In the data rows, the value 128 means zero.
In each game, the first row plays the second. By how much does the first row win? 15 means about a draw, 30 a big win and 0 a big loss. Wins can go round in a circle. Each row has two weighted sums of its numbers, A and B, taken from their middle values. A row wins by its A times the other's B, less its B times the other's A.
[115 216 183  71 114 157 111 126  48 177]
[ 88 176 174 155 101 105 137  70  66 149] 19
[ 91  85 110 166 126 107 134 107 137 120]
[142 189 178  78 132 135  87 130  95 171] 14
[123 187 194  47  93 109  30 114 143 165]
[130 169 187 170 122  89 131  72  87 159] 21
[131 107 131 115 107 122  99 111 185 117]
[ 91 171 120  61  76 175  94 127  95 108] 22
[103  85 144 141 158  65  99  87 126  81]
[149 181 189  84 127 139  74 122 174 236] 9
[150 166 125  88 114 191 157 176 131 185]
[ 56  83 109 167 104  73 138  98 154  77] 16
[135  97  99 163 156 117 161 138 130 109]
[167 107 118 161 136  92 197 160 165 120] 16
[126  96 129 145 115 106 151 140 199 129]
[127  91 129 127 170  95  97 104 103  77] 24
[104 164 187 161  97  85 105  49 128 174]
[123 146 169 126 137  75 124 108  85 108] 14
[195 145 181  88 190 139  88 108 117 156]
[145 156 185 117 151 129 109 111 102 183] 18
[109 196 122  55  72 184 107 156  83 126]
[140  88  94 173 140  96 161 143 155  99] 17
[124 140 146  89 138 152  98 132 103 137]
[ 81 122  54 115 105 207 136 156 114 105] 17
[154 181 149  66 115 175 129 173 124 186]
[143 134 230 157 175  23  82  41 113 164] 16
[ 58  64 111 147 112  51 101  93 156  44]
[230 146 171 129 208 134 132 120  99 153] 20
[136 106 123 151 160  89 123  99  96  85]
[133 226 153 113  75 170 127 115 126 230] 21
[124 173  76  71 116 255 134 181  77 154]
[130  94 105 184 101 107 191 137 216 122] 23
[ 88 120 112 165 123 115 140  88  85 104]
[ 78  97 101 146 111 133 128 117 129 108] 18
[141 106 100 161 144 108 163 138 133 105]
[134  74  94 186 157 115 172 131 120 102] 15
[198 160 198 158 179 130 169  98  92 205]
[127  66 141 160 146  41 116 102 159  76] 8
[ 79 133 108 108 113 148 112 126  94 108]
[187 186 138  91 136 190 128 178 106 175] 15
[ 94 157 175 169  13 104 184  79 194 176]
[175 181 167 162 143 133 178 117  84 182] 10
[ 96 120 111 146 116 132 141 113 115 121]
[153 109 164 139 155 119 121 132 234 237] 21
[126 118 131 134 147 125  99  93  83  97]
[199 101 118 161 231 164 180 180  73 133] 15
[141  98 133 115 111 123 104 115 185 116]
[147 106 115 137 178 118 101 123  90  89] 20
[161  59 128 172 186  90 150 142 164 114]
[128 104 124 143 159 129 128 123  89 104] 18
[169  60 125 184 184  72 146 121 146  82]
[130 111  93 173 133 111 175 140 145 113] 11
[138 138  74 156 159 201 156 162  55 109]
[ 79 173 115  59  76 164  98 145  84 104] 11
[141  82 163 192 166  88 101  29 100  74]
[180 163 163 150 183 165 170 140  85 216] 22
[ 67  69  99 200 120  88 163  95 175 100]
[200 175 148 167  74 108 255 234 230 254] 17
[143  60  50 160 170 169 184 204 155 109]
[ 94 139 133  99  74 148  98  91 126 102] 17
[139 176 132  98 106 150 118 125  93 143]
[185 131 207 147 211  44  99  77 102 142] 6
[ 80 169 102  55  68 178  99 157  98  98]
[117 146 193  67 132  76  14  53 137 132] 8
[ 58  70 104 186 112  77 146  93 162  89]
[179 135 222 158 206  35  98  63 111 157] 19
[ 75 141  79 119  87 173 138 135 114 110]
[127 205 191  49  98 125  49 131 128 181] 16
[111 157 115 163 105 147 166 112  86 131]
[ 68 148  84 102  83 187 125 143  96 115] 17
[126 112  89 177 123 109 182 145 151 122]
[136 130  75 159 123 126 176 167 141 124] 15
[148  93 124 160 171  98 130 102  97  89]
[105  58  93 156 148 104 136 148 162  92] 11
[225 223 214  58 136 138 117 167 135 250]
[177 151 177  52 151 154  73 139 164 178] 13
[149 190 198  89 132 112  92 117 105 185]
[129 209 187  87 137 145 107 125  42 178] 19
[ 90 176 180 146  96  96 119  67  81 156]
[ 69 163  59  91 105 215 136 167  28  93] 20
[192 131 158 119 171 123  99  89 125 133]
[178 172 170 160 147 137 180 126  97 203] 24
[125  84 129 142 177  85 107 102 111  78]
[ 30 108  52 148  61 155 124 102 163  79] 15
[128  91 106 172 155 101 137 116 132  91]
[ 98 123 112 144 115 133 139 113 116 121] 14
[131 110  98 166 142 107 168 139 136 108]
[ 86 132 131  92 103  82 105 132 125  86] 15
[148  85 109 174 159 106 154 127 135 100]
[174 112 104 181 119  98 232 184 181 143] 13
[ 81 110 109 158  77 131 157 105 178 129]
[106 114 123 144 129 108 112  96 112  99] 14
[138  82 184 143 124  29 104 105 221 125]
[103 143 137 112 102  99 145 149 119 115] 11
[145  82 134 182 183  81 133  89 102  95]
[ 89  98  97 167 128 117 144 104 123  94] 18
[104 114 122 155 115 121 136  96 111 104]
[152 102  74 200 140  73 238 202 161 126] 23
[127 192  92  61 102 219 135 212  79 137]
[113 158 128 117 131 153 146 127  50 116] 8
[179 131 162  93 177 129  77 126 129 140]
[107  88 108 145 136 102 116 124 140  95] 11
[ 80  95  91 155 115 136 141 129 130 113]
[142 195 179  78 122 142  91 127  94 179] 13
[171 166 190  29 144 170  31 102 144 167]
[161 190 155  58 110 170 120 171 131 185] 13
[121  50  72 186 163 108 171 159 170  99]
[219 104 161 164 214  95 147 146 159 165] 26
[101 163 137  77  80 165  85 124 114 124]
[203 163 184  87 130 146 126 159 186 212] 10
[187 115 136 146 190 118 111  85 130 121]
[157  95 107 162 153 111 160 143 135 100] 13
[160 182 157 166 100 122 230 147 123 193]
[212 198 149 117 124 118 178 222 101 179] 19
[ 96 127 116 136 109 130 134 111 117 122]
[140  86  92 178 131  96 175 148 165 108] 18
[100 119 158 129 138  60 103  90 119  94]
[180 149 203 171 154 107 154  69 110 194] 17
[142  27  63 208 191  92 200 178 171  77]
[206 191 141  85 147 226 188 198  98 228] 10
[116 100 116 113 126 112  89 118 178 118]
[120  77  86 147 135 141 160 162 176  90] 8
[172 183 172  86 132 150 109 161 140 201]
[208 154 200  94 181 132 100 130 156 209] 21
[133 184 191  72 111 120  75 101 114 165]
[ 77 121  46 149  99 209 166 146  78  85] 24
[173  86 137 129 187 104 112 112  74  52]
[164 199 139 163 120 171 174 125 123 232] 26
[ 91 120  91 148 121 120 148 121 100  90]
[139  91 100 164 159 118 161 138 133 110] 17
[107 117 137 126 145  76  81 101  99  88]
[ 88 136 201 177  49  87 168  56 163 149] 16
[128 186 128  62 104 194 111 163  91 146]
[165 127 163 137 184 118 133 142 103 155] 14
[103 145 162  93 107 100  60  81 120 118]
[226 110 153 150 214 102 145 152 136 141] 8
[161 195 152 108 145 179 147 142  53 174]
[120 107 102 164 154 111 138 114  81  87] 15
[148 109 122 120 163 107  83  76 100  72]
[111 172 144 147  86 133 146 102 123 168] 25
[109  66  70 119 116 166 140 178 192 106]
[165 181 190  96 152 116 100 127 103 186] 20
[110 101 148 132  97  55 115 108 164  81]
[141 122  72 149 132 128 162 167 133 111] 12
[157 161 111 121 128 193 156 193 123 164]
[154 181 190  53 103 153  61 109 132 161] 22
[161 190 163  70 116 150 107 171 134 187]
[146  54  71 227 149  95 249 198 223 142] 5
[124  91  94 167 152 119 160 134 131 105]
[139 172 153 153  73 132 223 150 137 192] 13
[136 208 186  92 145 139 103 135  50 179]
[132 197 132  74 117 179 124 168  72 152] 16
[ 88  85 116 172 122 104 135  93 141 118]
[118 102 132 181 148  94 148  88 120 129] 14
[102 134 106 113 144 157 122 123  55  93]
[ 90 133 119 138 102 130 132 110 113 127] 19
[109 178 148  74  90 171 101 129 113 156]
[107 125 152 100 129 100  64  85 111  99] 13
